In the data rows, 128 means zero.
What is the hidden score of each row? Scores go from 0 to 40, and 20 is about the middle. The score is a weighted sum of the row's numbers plus the product of two more (or one squared), each taken from its middle value.
[157 166 172 149 145 171 132 167  99 161 126 137 113  93 154 132  93  67
 162 173 110 136 139 155 110 150  95 136 160 165 115 119]: 19
[134 137  80 156  67  86 133 106 158 114 164  55 140 171 142 187 171 107
  85 149 128 164 130 127 115 132 134 158 101  73 116 117]: 23
[123 139  90 112 114 121 133 121 142 135 158  77 117 162 123 170 159  68
  89 136 120 153 114 148 104 140 125 142 126  88 118 116]: 28
[149 142 142 160  81 136 150 153 136 139 181  86 111 140 143 143 152 101
 112 151 110 156 153 119 141 158 107 124 128 125 144  84]: 18
[124 119 144  99 182 154 115 135  95 136 143 175 110 103 139 124 108 145
 145 115 134  92 116 145  95 117  80 127 153 155 155 148]: 19
[118  41  86 111 143 109  67  60 161  96 105 156 167 160  91 130 147 172
  89  59 172  60 106 175 151  74 183  82 130  97 139 145]: 21
[160 107 158 130 137 166 126 143 107 140 153 140 107 131 109 121 134 146
 130 128 146 103 156 134 148 127 128   8 151 146 178 106]: 22
[ 82 128 163  94 160 129 125 140  94 142  22 171 136  56 106  16  56 126
 156 123 135 123 125 121 175 138 174 125 147 152  93 150]: 22
[123  82  91  98 122  99  89  86 171 104 113 127 153 158  89 140 155 146
  35  82 147 107 109 162 119  95 178  91 121  81 135 150]: 23
[ 97  99  86 112 101  87 110  87 173 101 126 102 149 168 108 161 168 130
  29 102 129 130 114 148 112 110 170 116 103  66 117 145]: 28
[153 176 163 171 134 145 163 160 109 171  96 127 135  90 147 118  83  82
 167 172  92 162 132 125 134 175 131 169 153 160  72 127]: 22
[161 151 158 148  97 167 120 166 146 170 170 111 121 134 138 125 141 137
 142 150 141 134 124  92 157 173 125 126 155 157 173   5]: 18
[182 132 141 170 117 180 119 149 110 161 142 130 125 117 133 117 115 143
 152 152 163 103 148 126 182 158 129  95 167 156 164  64]: 17
[165 163 122 190  53 136 164 150 123 140 163  69 110 136 164 147 143 106
 137 183 129 157 161 102 162 156 126 143 119 125 130  78]: 19
[128 166 135 131  97 121 173 151 108 104 142  96 120 116 127 122 134 145
 147 162 117 183 174  19 133 141 104 154  59 121 121 117]: 8
[117 107  62 136  90  72 113  74 170  93 140  78 163 177 120 186 174 119
  59 116 139 140 116 144 111 104 160 141  90  44 108 146]: 25
[169 170 162 169 140 162 154 162  99 178 115 140 140  81 143 130  81  99
 172 165 100 144 127 133 122 170 102 161 163 170 104 124]: 19
[159 144 138 148 115 148 120 136 127 163 147 112 149 118 115 117 121 126
 147 151 145 154 124 105 144 175  85 136 150 140 165  72]: 18
[138 141 153 129 131 171 156 176 109 139 134 160  39 130 166 111 137 156
 146 152 126  95 166 129 132 131 142  96 146 187 136 120]: 21
[143 109  15 142 131  96  90  80 147 104 157 130 149 156 118 160 140 165
 100  88 170 106 103 155 124  98 172 138 119  94 109 153]: 13
[136  64 109 122 147 140  72  90 151 124 110 165 155 146  95 113 135 181
 112  81 177  51 112 166 166  98 168  77 156 129 161 118]: 21
[152  88 114 134 159 170 109 106 139 153 125 149 153 134  77 122 124 150
 124 105 173  81 126 148 160 133 142  76 172 133 172 107]: 28
[185 130 148 164 116 167 123 148 109 147 160 141 119 118 114 123 122 129
 135 148 150 127 149 124 162 189 110  77 146 141 174  75]: 23
[120 122  85 111 147 121 110 103 151 142 124 112 143 139  98 154 124 109
  95 112 154 135  84 164 102 134 133 136 148  88 126 140]: 30
[101 120 136  53 175 122 111 122 142 112 147 166 137 151 105 131 154 159
 122  94  97 126 112 125  51 109  70 125 117 130 171 159]: 23
[123 172 157 132 109 142 174 175 111 143 133 112 109 107 124 104 122 132
 153 167 126 181 161   0 135 170  98 152 101 142 133 104]: 9
[132  38 124 113 161 137  89  86 149 116 116 140 159 147  81 124 140 167
 103  66 167  58 120 168 156  89 161  58 152 126 162 132]: 19
[123  53  99 108 149 123  73  86 147 111 122 178 137 156 110 125 149 181
 108  63 172  42 109 184 145  83 163  75 152 129 154 138]: 24
[140  97 138 112 134 149  90 125 132 136 118 148 133 122  91 104 121 152
 109 102 159 101 120 150 150 126 143  45 155 134 175 106]: 22
[121  93 104 106 152 114   0  90 158 114 118 157 160 144 121 132 141 166
  99  70 154  81  54 170 121  91 141 111 142 115 143 123]: 3
[122 166 132 145  95  91 123 144 123 145 133 103 133 112 174 108 126 114
 158 143 118 152 127 110 152 153 118 168 131 130 119 105]: 19
[137 126 137 137 172 149 123 121 109 131  43 161 135  85 118 122  57 109
 134 141 170 116 122 140 116 118 164 127 136 131  65 175]: 27
[166 156 142 180  87 147 153 148 112 147 164  79 125 121 143 134 134 104
 137 172 123 148 161 114 166 163 111 132 134 132 140  70]: 19
[136  87  93 121 142 127  73  97 143 122 112 124 155 149  68 138 136 146
  72  88 173 104 103 162 134 110 176  61 143  87 147 130]: 19
[161 174 150 197 125 156 175 159  89 146  81 126 116  66 161 114  55  79
 176 185 127 150 159 116 156 152 141 176 131 161  52 129]: 18
[122 150 118 128  93 104 194 126 112  60 145  99 124 132 136 135 143 153
 138 143 116 167 185  63 125 102 115 175  13 108 111 139]: 17
[138 185 153 151 125 142 157 165 105 177 125 115 139  99 155 132 101  97
 169 170  88 165 120 121 119 182  97 182 153 154 104 119]: 27
[165 163 122 162 132 139 154 135 131 126 162 114 137 137 149 194 131  97
 131 165  99 167 142 115  58 142  71 182 111 126 111 140]: 22
[143 167 167 115 135 149 143 168 113 152 202 131 113 124 200 140 141 122
 164 152  82 157 137  98  78 163   0 154 135 162 183 104]: 36
[117  80  94 101 138 119  78  99 164 119 117 129 151 157  69 146 150 148
  40 115 159 113  96 155 114 110 167  71 134  85 189 137]: 28
[153 137 153 122 179 166 123 151  91 157 140 167 130  94 140 131  97 133
 165 129 128 102 116 146  97 138  71 137 166 163 149 134]: 17
[145 148 155 136 157 163 150 154  22 131  93 153 111  39 127  84  54 130
 168 162 151 129 170 105 145 135 115 109 130 157 114 152]: 15
[141 146 150 130 169 183 135 166  91 171 130 156  90  84 156 116  89 136
 162 144 150 100 117 131 131 149 100 141 147 175 140 126]: 34
[158 148 126 160  93 136 135 129 128 149 165  97 147 131 129 135 136 118
 143 164 133 158 148  97 140 165  91 148 127 130 151  78]: 18
[166 155 161 149 163 170 140 159  90 170 132 153 140  85 141 135  87 117
 170 150 114 124 127 139 109 160  76 146 169 168 131 130]: 18
[121 153 143 145 124 126 167 153 125 173 118 100 128 111 135 134 108   0
 129 165  98 170 119 130 118 174 120 151 164 132 100 137]: 28
[161 155 136 166  76 163 142 161 133 158 158 104 102 137 161 124 143 139
 145 168 145 128 148  97 177 164 121 125 144 152 162  56]: 19
[155  98 135 139 134 167  43 126 135 150 126 158 130 131 115 110 129 174
 133 109 176  66 126 139 178 127 147  80 170 152 171  85]: 13
[131  82 123 128 127 122 134  94 153  89 133 147 141 150 141 140 152 161
 135 109 143  90 150 141 147  83 149 121 106 134 140 148]: 12
[120 149 179 120 150 157 151 171 147 183 100 151 119 110 111  86 102 111
 157 141 126 148 121  61 140 182 115 142 171 174 136 101]: 19
[155 169 142 165  71 152 164 173 124 164 154  90  86 134 173 137 144 106
 150 184 136 144 142  90 159 176 120 136 145 148 141  73]: 20
[165 142 159 160  99 183 151 169 121 166 165 111  99 133 135 127 143 131
 138 167 142 125 157 106 169 169 118  93 159 159 169  54]: 17
[160 154 172 140 158 179 130 160  89 148 127 156 116  92 147 128  95 112
 161 158 114 119 138 155 101 141  82 128 151 168 137 124]: 21
[153 129 156 136 133 171  89 155 146 171 153 145 127 132 119 113 134 160
 144 115 149 103 109 109 160 156 105 101 172 163 183  34]: 17
[125 156 127 139 132 111 156 149  75 119 143 127 109 113 157 125 125 109
 156 132  71 133 147 154 129 122 112 161 114 142  95 150]: 30
[158 159 115 193 123 132 165 132  99 119  94 114 131  98 148 159  87  95
 140 169 125 153 153 121 120 130 147 180 101 126  25 156]: 13
[117  63  72 119 132  81  88   9 163  61 117 132 193 165 107 156 149 151
  99  77 155  96 115 175 134  57 167 120  92  72 120 169]: 18
[119 156 185  83 145 144 128 166 110 156 179 147 111 115 138  94 136 137
 165 134  87 144 131 102  98 160  17 134 149 170 204 105]: 24
[151 131 107 160 155 137 110 116 111 114  79 139 133 103 124 134  89 160
 130 113 160 114 107 147 146 107 176 140 120 113  65 158]: 7
[ 83 158 181 100 133 125 118 157 101 143 112 140 114  81 163  47 104 122
 169 137  84 132 115 122 163 142 110 151 146 162 130 112]: 16
[ 72 115 159  18 167 120 107 140 140 135 140 169 126 134 100  97 149 146
 123  93  98 124 107 128  87 127  85 100 143 141 192 140]: 24
[136 139 119 156  66 115 150 132 143 124 165  72 124 150 144 156 162 107
  93 152 111 156 151 119 146 144 127 139 110 103 131  99]: 22
[171 142 142 158 126 186 135 169 121 193 151 115 103 125 133 124 124 128
 141 159 159 115 133 113 163 184 119  97 192 158 149  59]: 21
[131  99 138 100 160 147 119 115 125 140 110 139 174 123  12 104 113 148
 115  89 146 141 122 117 120 142 138  80 142 117 153 116]: 12
[153 163 141 159  76 148 138 156 148 151 178  77 116 144 148 147 153 114
 129 168 134 159 134  87 150 174 101 140 133 133 158  36]: 17
[127 104 136 124 123 123 160 122 131  84 136 151  94 150 163 135 149 154
 149 131 123 106 172 132 129  87 141 109  95 147 126 160]: 16
[141 142 122 159  87 126 146 116 139 115 148  99 129 147 145 147 148 128
 129 146 135 138 136 114 153 128 135 142 104 110 125 109]: 16
[125 164 142 130 130 111 164 175  64 151 126 128 111  88 128  78 107 116
 173 139  89 156 153  91 157 160 109 148 130 160 122 123]: 20
[118 155 132 122 130 129 148 141 105 123 145 118  93 106 168 145 110 111
 139 150 133 143 121 126  98 121  94 162 119 127 115 159]: 17
[137 151 106 161  16 105 155 133 147 113 165  64 106 157 172 156 166 119
 117 166 127 161 145 104 149 137 139 145  92 105 127 102]: 19
[154 153 134 159 119 121  95 138 124 150 113 130 135 107 162 105 101 149
 167 141 149 114 113 128 169 148 131 149 153 145 131  95]: 19
[112  70  68 114 122  95 112  50 173  85 126 110 176 169  90 167 156 129
  74  93 155 118 124 159 125  83 161 108  97  59 132 151]: 30
[113 100  73 126 105  77 110  68 158  84 126  77 168 169  95 168 159 125
  65 104 139 145 116 146 121  97 164 127  83  10 111 152]: 24
[102 140 132  93 152 110 129 140 170 126 136 143 109 174 125 157 161 113
 108 114  77 150 107 135  29 123 107 150 128 128 118 162]: 25
[120  80 127 124 137 128 131  99 148 101 123 159 137 148 138 135 147 163
 128 108 141  82 148 147 144  87 150 110 118 140 133 147]: 18
[149 160 159 155 118 154 149 153 132 152 118 142 173 110 139 107 117 150
 160 150 126 124 158  85 163 157 155 134 141 165 134  92]: 10
[141 153 118 167  68 121 156 134 128 131 166  56 129 138 164 153 151  92
 112 166 109 163 153 117 144 149 123 151 114 102 119  98]: 22
[121  81  98 119 134 104  95  71 134  15 124 155 138 145 149 143 148 176
 120  84 141  62 147 166 127   0 159 112  61 109 114 170]: 1
[ 88 137 106 112 100  23 121 120 129 115 131 108 149 140 149 127 155 109
 128 115 100 153 127 122 117 130 128 163 102 106 112 145]: 29
[197 158 161 158 145 181 158 161 106 149 174 138 113 123 133 153 118 119
 163 164 117 146 155 106  83 154  48 127 137 159 163 111]: 19
[119 156 143 134  90 115 164 146 130  95 122 123  88 140 152 115 148 146
 144 157  97 145 177  91 136 116 150 142  78 141  98 134]: 15
[ 73 117 136  78 152 101 137 112 138 110  95 154 127 125 110  97 123 135
 142 108 127 138 119 100 113 114 127 149 110 129 122 172]: 19
[149  79 118 129 165 159  89 113 136 150 127 163 140 142 112 129 130 161
 126  93 181  52 113 168 149 117 146  77 183 145 165 112]: 27
[150  77 145 130 152 171 103 124 136 146 129 163 138 135  94 115 133 164
 123  93 166  67 130 149 169 122 145  61 173 150 177  93]: 21
[118  70 125  93 172 120  55 103 158 124 119 176 160 150  81 113 141 176
 114  26 149  70  77 159 142  99 142  90 153 135 163 115]: 12
[172 167 138 173  96 169 157 177 119 183 164  81  96 128 142 134 133 114
 146 179 146 153 138  93 157 194 109 127 163 143 156  55]: 20
[115 129  97 145  76  88 144 111 153 109 148  61 144 158 132 167 164 101
  75 137 114 156 135 133 128 123 148 146  96  72 105 125]: 24
[113  71  76 116 137  90  85  56 153  86 109 114 181 160  77 156 143 145
  25  82 158 112 108 166 124  81 176  97 100  41 123 190]: 25
[128  61  75 116 147 108  65  58 158 100 105 139 177 158  86 152 140 164
  74  73 175  82 102 178 130  82 179  86 127  78 133 148]: 23
[115 147 117 130 130 103 139 138 119 121 145 126 111 137 154 145 139  98
 132 114  78 130 110 167 115 120 124 169 127 129  94 148]: 25
[163 137 156 156  97 155 141 159 118 151 167 109 111 123 135 121 129 116
 134 150 125 138 154 120 156 159 105  98 149 150 167  71]: 19
[159 145 167 113 159 171 138 157 114 153 174 155 116 131 119 135 132 133
 152 138 114 137 140 115  73 151  41 104 148 164 197 117]: 24
[145 145 164 144 172 169 132 152  75 146  59 165 120  26 125  84   9 120
 160 153 171 132 136 117 142 140 150 136 144 159  92 147]: 29
[ 80 151 192  74 144 132 151 174  88 147 124 154 109  80 128  24 111 131
 173 129  77 142 147  98 151 154  91 127 141 177 158 120]: 17
[ 27 148 148  63 129  80 162 143 124 128 107 123 118 107 131  76 131 102
 129 124  63 170 131  94 125 142 124 169 112 129 102 155]: 24
[ 75 130 134  90 139  90 143 117 157 117  89 138 125 132 119  98 128 112
 139 118 107 161 109 106 113 125 137 158 112 126 100 167]: 18
[104 164 179 121 147 140 166 166  49 150  97 143 133  24 141  53  64 101
 179 162  84 149 160 110 164 157 107 147 134 165 101 136]: 16
[156 154 134 136 136 147  55 135 130 160 137 144 141 122 136 114 123 147
 136 124 163 100  97 144 145 150 112 104 178 150 175  72]: 19
[ 63 162 156 105 122  99 174 155 108 143  87 118 118  83 140  68  99  83
 152 152  78 172 140  94 151 159 139 179 121 142  78 143]: 22
[109  68 100 104 155 112  77  85 155 112 104 141 164 147  70 123 137 156
  72  75 165  93 106 167 141  99 179  77 138  90 148 138]: 23
[113 108 121  80 176 120 113 106 120  93 146 163 148 136 110 146 139 163
 129  95 112 116 124 142  63  90  77 130 102 123 151 178]: 18
[ 88 109 131  80 155 116 120 127 122  87 126 162  76 126 156 118 129 143
 127 107 135 100 129 144 102  79 122 127 113 135 135 173]: 20
[137 170 149 133 116 167 168 213 111 135 147 132   0 132 190 122 137 129
 147 169 127 129 154 112 116 137 117 126 134 170 130 123]: 18
[141  81 147 114 144 154 111 122 124 126 132 150 123 139  93 131 140 155
 110 106 156  91 137 149 140 107 151   0 144 126 173 126]: 22
[169 168 126 173  85 165 167 156 129 167 167  77 120 133 134 139 136 121
 141 181 141 161 147  87 162 187 111 137 137 132 154  65]: 22
[107 143 135 119 100 107 159 140 132  80 118 131  73 129 168 115 146 142
 135 144 103 142 165 105 122 100 154 140  70 136  98 152]: 14
[158 156 147 165  70 158 169 168 133 151 176  77  91 142 150 145 155 114
 123 175 129 155 163  96 154 167 119 113 132 135 152  64]: 19
[162 175 127 169  73 145 166 163 127 162 176  42 102 141 147 153 144  99
 132 184 133 179 144  87 145 181 115 141 133 115 140  74]: 19
[157 158 105 172  63 113 138 134 144 136 177  60 128 150 158 166 160  99
 115 169 120 165 136 111 131 161 106 155 120 106 133  87]: 23
[144 150 167 151 165 164 144 149  67 155  43 154 107   9 121  70   0 106
 169 155 157 134 131 121 167 153 145 140 152 160  80 141]: 38
[174 150 132 164 114 186 152 148 124 178 153 107 127 128 122 127 127 130
 145 161 151 131 146 100 172 184 114 119 164 147 164  61]: 23
[130 124 114 135  93 122 143 103 149 104 141 119 138 157 148 140 152 143
 144 143 164 126 139 114 153 113 139 142 102 121 131 124]: 13
[ 97 124 137 115 164 127 124 118 114 117   0 166 148  70 104  70  54 120
 138 121 148 121 114 132 156 124 197 135 137 133  58 170]: 20
[158 118 154 136 120 162 117 144 121 148 144 133 120 118 114 106 120 134
 133 128 145 115 138 133 159 146 121  70 160 151 183  84]: 19
[145 141 114 142 150 133 130 123 150 112 129 136 124 147 138 203 132 119
 110 137 121 142 117 136  41 110 110 160 107 118  95 166]: 17
[125 182 154 146 118 123 159 154 126 161 115  78 139 114 149 126 115  86
 162 159  74 174 115 120 117 171 119 184 138 144  86 103]: 28
[122 124 104 141  64  99 153 119 159 103 162  60 116 173 132 177 181 110
  69 145 123 158 143 118 124 119 153 121  86  75 120 127]: 20
[150 140 127 159  95 139 145 122 131 120 149 107 127 145 145 139 142 129
 141 151 144 132 141 112 158 133 131 134 114 124 137 100]: 15
[ 21 134 138  71 129  82 148 133 130 125  80 128 126  99 132  78 126 104
 120 114  84 170 119 123 138 128 158 166 115 121  79 161]: 19
[180 140 141 179  92 152 140 150 114 143 178  86 120 129 132 144 136 109
 126 163 131 190 155 118 155 152 107 107 137 131 156  71]: 10
[156 172 116 171  65 135 166 143 135 140 164  54 123 142 144 152 145 113
 134 180 131 181 147  89 150 173 115 156 108 110 134  86]: 23
[118 117 136 114 170 118 121 106 113 134  99 160 178 107 117 129 101 117
 151 112  95 118 106 171 108 120 122 149 145 135  97 175]: 21
[181 157 139 186  86 165 147 161 111 153 156  98 108 122 155 128 128 122
 154 176 144 131 156 108 181 164 121 121 147 158 151  58]: 17
[117  77  57 122 121  84  88  50 175  85 117 110 178 174  97 173 162 144
  53  86 156 110 105 164 113  83 175 113 102  49 117 158]: 24
[158 135 150 151 130 182 120 160 123 166 137 150  95 122 167 119 129 141
 157 144 153  68 132 130 161 141 131 105 184 177 156  81]: 22
[128 107 129 119 161 147 141 135 121 109 129 166  65 135 156 133 132 146
 140 114 144  82 143 157 117  91 141 111 137 159 125 159]: 21
[117 130 143 103 164 136 119 135 162 125 108 154  90 145 116 144 124 116
 109 120 129 139 102 124  49 120 119 130 126 131 116 161]: 22
[123 150 151 128 151 133 156 170  49 156  95 146 118  59 120  55  77 112
 178 142 112 143 158 120 169 161 129  98 149 166 112 131]: 23
[ 96 103  77 119  99  78 122  85 165  99 125  89 158 169 109 164 167 118
  46 108 125 134 117 149 118 102 174 128  95  52 105 152]: 28
[150 118 133 134 131 170 107 148 132 167 143 155  99 138 134 113 140 164
 140 121 164  77 117 133 162 143 132  90 185 170 174  78]: 20
[155 134 121 141 174 151 123 128 126 138  88 158 125 108 115 149  77 115
 126 132 163 127 115 140  77 124 131 136 142 135  98 166]: 25
[208 169 145 194 132 171 168 154 100 138 157 121 121 115 145 169 100 107
 160 182 126 152 167 103  93 151  72 148 122 153 116 121]: 20
[142 125 147  98 177 153 110 129 129 122 147 170 136 141 110 147 130 158
 136 108 123 119 120 129  54 115  70 119 130 145 168 145]: 17
[129 118 133 119 170 161 135 144 116 129 126 171  68 124 156 126 115 146
 142 121 155  83 131 153 118 106 128 116 154 163 131 149]: 24
[139 154 117 155  61 124 148 135 157 128 179  58 121 157 149 164 164 103
 115 166 131 170 125  94 132 152 110 148 103 106 141  74]: 17
[152 158 153 141 158 175 145 153 103 150 122 166 127 101 154 124 102 137
 182 153 112 105 146 130 120 135  97 145 148 182 120 125]: 18
[104 116 139  84 180 136 128 112 106 110 126 177 134 107 123 109 115 172
 156 108 136 107 140 110 106 102  87 142 116 146 148 159]: 19
[ 45 132 138  45 156  98 133 130 129 120 111 148 112 119 116  89 134 132
 118 111  97 150 118 105  94 124 114 145 114 124 128 168]: 23
[163 136  91 171 137 124 144 126 113 114 139 109 112 145 130 186 131 130
 111 130 139 139 130 129 105 114 147 129 108 102  88 158]: 15
[105 157 120 130  90  59 128 132 121 128 134  99 142 128 165 118 143 106
 144 139 102 159 135 109 136 147 124 171 112 117 111 123]: 23
[127 126  79 141  76  82 137  78 156  81 145  67 160 164 131 170 157 118
 103 135 132 162 132 125 130 108 141 158  64  59 110 142]: 24
[122 101  74 132 109  96 112  94 161 109 141  88 147 174 101 183 167 115
  35 109 139 130 115 147 113 112 167 115 113  55 112 139]: 24
[ 82 114 119  65 156  99 128 110 121  87 146 147 135 134 112 129 146 149
 122 100 103 138 126 130  73 145  84 138  87 110 147 178]: 32
[ 77 135 187  79 152 134 141 160  86 147  72 167 121  57 119   0  71 131
 170 127 110 131 138 112 176 147 132 121 149 183 131 130]: 18
[ 77 160 150 110 128 104 162 151 132 140  79 120 111 108 136  92 108  82
 136 148  83 173 123 105 127 152 152 170 121 135  68 151]: 22
[140 157 105 154  43 106 146 135 145 115 173  63  98 168 167 163 166 118
 120 161 131 170 130 102 131 140 121 150  91 102 132 106]: 22
[106 100  93 102 141  88  18  87 165  92 121 166 161 157 124 146 149 162
  88  62 145 101  51 168 116  82 143 131 114  97 128 135]: 7
[108  38  91 111 125  79 101  48 161  71 121 134 177 167  94 148 159 142
  91  67 141 103 120 135 133  59 169 100  98  78 129 169]: 7
[120 126 165  66 163 146 120 149 128 143 163 168 119 135 108 115 141 143
 139 111 103 129 122 121  72 139  60  97 144 154 212 126]: 25
[167 113 159 147 129 186 126 151  97 168 149 142 115 131 114 116 130 139
 136 134 157  98 144 125 173 156 134  72 175 164 181  66]: 17
[ 88 140 186  58 160 133 114 161 115 156 141 164 107 102 125  60 126 141
 161 114  95 129 113 115 142 153  67 120 159 166 196 113]: 21
[132 121 151 125 137 162 145 155 121 133 121 168  78 130 150 111 137 172
 141 134 132  85 165 133 137 120 145  87 146 179 134 126]: 20
[181 120 137 162 126 163 107 134 110 147 145 118 131 118  99 121 118 140
 129 131 162 116 134 139 165 143 129  69 157 129 169  85]: 14
[112 171 159 146 127 123 168 160 122 157  82 120 119  99 142 101  93  73
 151 167  83 175 128 112  82 166 143 173 135 150  62 139]: 21
[106  65  75 111 106  66 100  58 167  66 126 128 148 175 122 156 168 159
  84  75 147  97 112 171 130  59 174 103  91  78 126 167]: 20
[ 75 153 158  72 125  96 132 157 126 140 170 129 114 137 157 115 168 112
 136 134  39 157 124 116  80 148  57 155 130 144 157 128]: 33
[101 149 174 117 143 115 110 151  98 143  82 146 120  64 155  45  80 132
 174 130 119 119 111 132 185 138 141 145 143 158 102 116]: 15
[141 148 128 158  57 131 170 148 142 129 173  52 100 154 145 163 169 105
 101 169 121 166 154  98 142 151 136 126 108 106 130  95]: 15
[124 103 128 122 152 136 150 128 124  94 134 163  74 148 162 141 143 154
 141 120 136  88 156 151 117  82 144 110 115 153 123 168]: 18
[141 139 165 111 171 167 118 146  89 134 135 169 125 102 129 125 105 147
 152 133 118 115 135 144  83 127  72 124 140 157 149 137]: 17
[133 161 153 143 137 122 164 157  26 126 135 133 112  83 151 102 102 113
 174 152  87 139 172 135 138 132 104 148 116 152 103 144]: 20
[116 139 129  97 161 118 122 131 162 122 133 151 116 166 118 160 156 128
 108 111  95 142 106 131  14 121 103 148 119 128 122 161]: 21
[109 113  91 125  95  92 126 111 171 112 153  87 133 173 114 176 178 108
  33 115 120 150 118 137 101 122 148 125 109  74 117 129]: 23
[134  67  96 111 154 115  70  70 143 101 100 142 180 140  69 131 129 162
  88  73 171  83 109 173 140  86 173  74 128  84 142 145]: 20
[ 75 129 141  50 167 121 121 129 114 110 127 164 115 119 115 102 131 162
 126 105 108 130 119 112  77 111  89 140 113 131 146 166]: 16
[ 64 128 129  63 137  90 152 123 120  92 138 128 122 128 120 117 143 130
 123 113  98 157 132  96  93 112  98 149  84 110 133 176]: 18
[105  98  75 124  74  61 120  76 165  68 141  99 137 177 139 164 179 127
  86 107 137 128 129 148 127  75 165 127  73  71 140 158]: 24
[ 80  78  92  86 142  24  90  77 157  95 117 143 172 162  95 131 162 145
  99  30 114 115  98 157 117  81 154 128 100  91 120 172]: 25
[153 173 117 159  50 132 154 167 138 146 177  72  85 152 170 149 164 122
 135 178 136 166 131  87 142 163 109 145 120 131 144  77]: 16
[151 115 151 132 146 162 126 133 114 145 126 131 155 119  56 102 114 151
 134 109 143 140 139 111 164 150 124  87 137 133 159  87]: 12
[111  44  82 103 134  90  76  59 158  81 120 157 148 163 110 142 159 170
 116  58 163  67 107 182 136  62 173  88 121 101 143 159]: 19
[123 164 144 110 129 126 156 152 141 122 199 120 105 161 152 164 174 119
 130 143  55 167 138 105  42 136  39 166 105 140 149 133]: 31
[ 46 122 150  56 162 106 106 136 122 130  59 168 116  94 113  38 101 135
 140  92 111 115  93 138 157 121 165 128 144 141 108 153]: 19
[114 160 181 134 151 151 161 158  57 154  73 145 134   1 131  46  28 102
 179 160 118 146 146 113 181 160 128 150 143 163  89 135]: 20
[ 98 124 112 104 143 111  77 119 174 149 119 132 138 152 131 148 140 104
 101  89 113 123  13 173 106 128 138 156 159 114 111 138]: 18
[133 157 148 144  91 129 169 154 126 118 121 126 107 130 160 114 144 149
 153 163 104 147 174  76 145 137 141 145  92 151 103 120]: 13
[139 153  96 162  59 104 160 109 148 111 158  45 141 152 139 166 155 111
 120 161 128 180 142  98 136 139 130 163  83  84 118 117]: 19
[117 115 144 113 183 127 121 122 133 152  84 173 172 116 111 114 104 105
 154 104  94 112 100 172 111 129 137 144 164 149 107 156]: 22
[149 146 103 165  82 121 147 121 137 127 168  83 144 146 137 157 150 113
 124 164 128 159 156  99 136 150 103 156 106 112 132  92]: 21
[168 119 126 145 139 185 128 133 127 170 137 131 140 126  99 121 121 145
 136 134 167 103 137 126 166 160 127  93 179 148 172  80]: 22
[101 115 119  96 151 114  59 114 177 162 111 139 153 149 111 131 132 119
 101  84 137 123   0 162 111 146 134 144 178 116 132 125]: 15
[118  85  77 120 127 105  86  88 160 112 122 107 154 166  80 163 157 136
  33  91 157 116 102 161 117 104 181  83 123  66 126 142]: 23
[119 101  74 131  89  73 102  72 161  68 149  95 142 174 141 173 170 134
 100 112 147 133 117 147 120  81 150 129  75  68 122 155]: 16
[107 117  95 110 125  83  66  94 162  83 136 118 149 162 125 155 161 149
  94  75 119 128  67 153 108  85 136 156  94  90 113 144]: 11
[142 163 105 161  66 112 161 136 137 131 165  10 116 153 141 166 154  99
 111 172 128 184 141  99 136 156 127 149 101  81 123 106]: 26
[182 140 150 146 172 181 117 140 112 135 134 170 130 113 129  91 101 140
 157 136 141 118 133 127  80 123  78 123 136 164 145 133]: 13
[173 148 137 160 111 152  97 175 124 170 158 119 128 119 149 137 129 128
 146 152 148 125 119 122 150 168 100 122 169 153 176  57]: 15
[152 103 136 140 148 166  96 133 125 137 128 174 108 133 157 123 127 157
 150 117 159  22 129 160 156 104 140  93 173 169 153 106]: 28
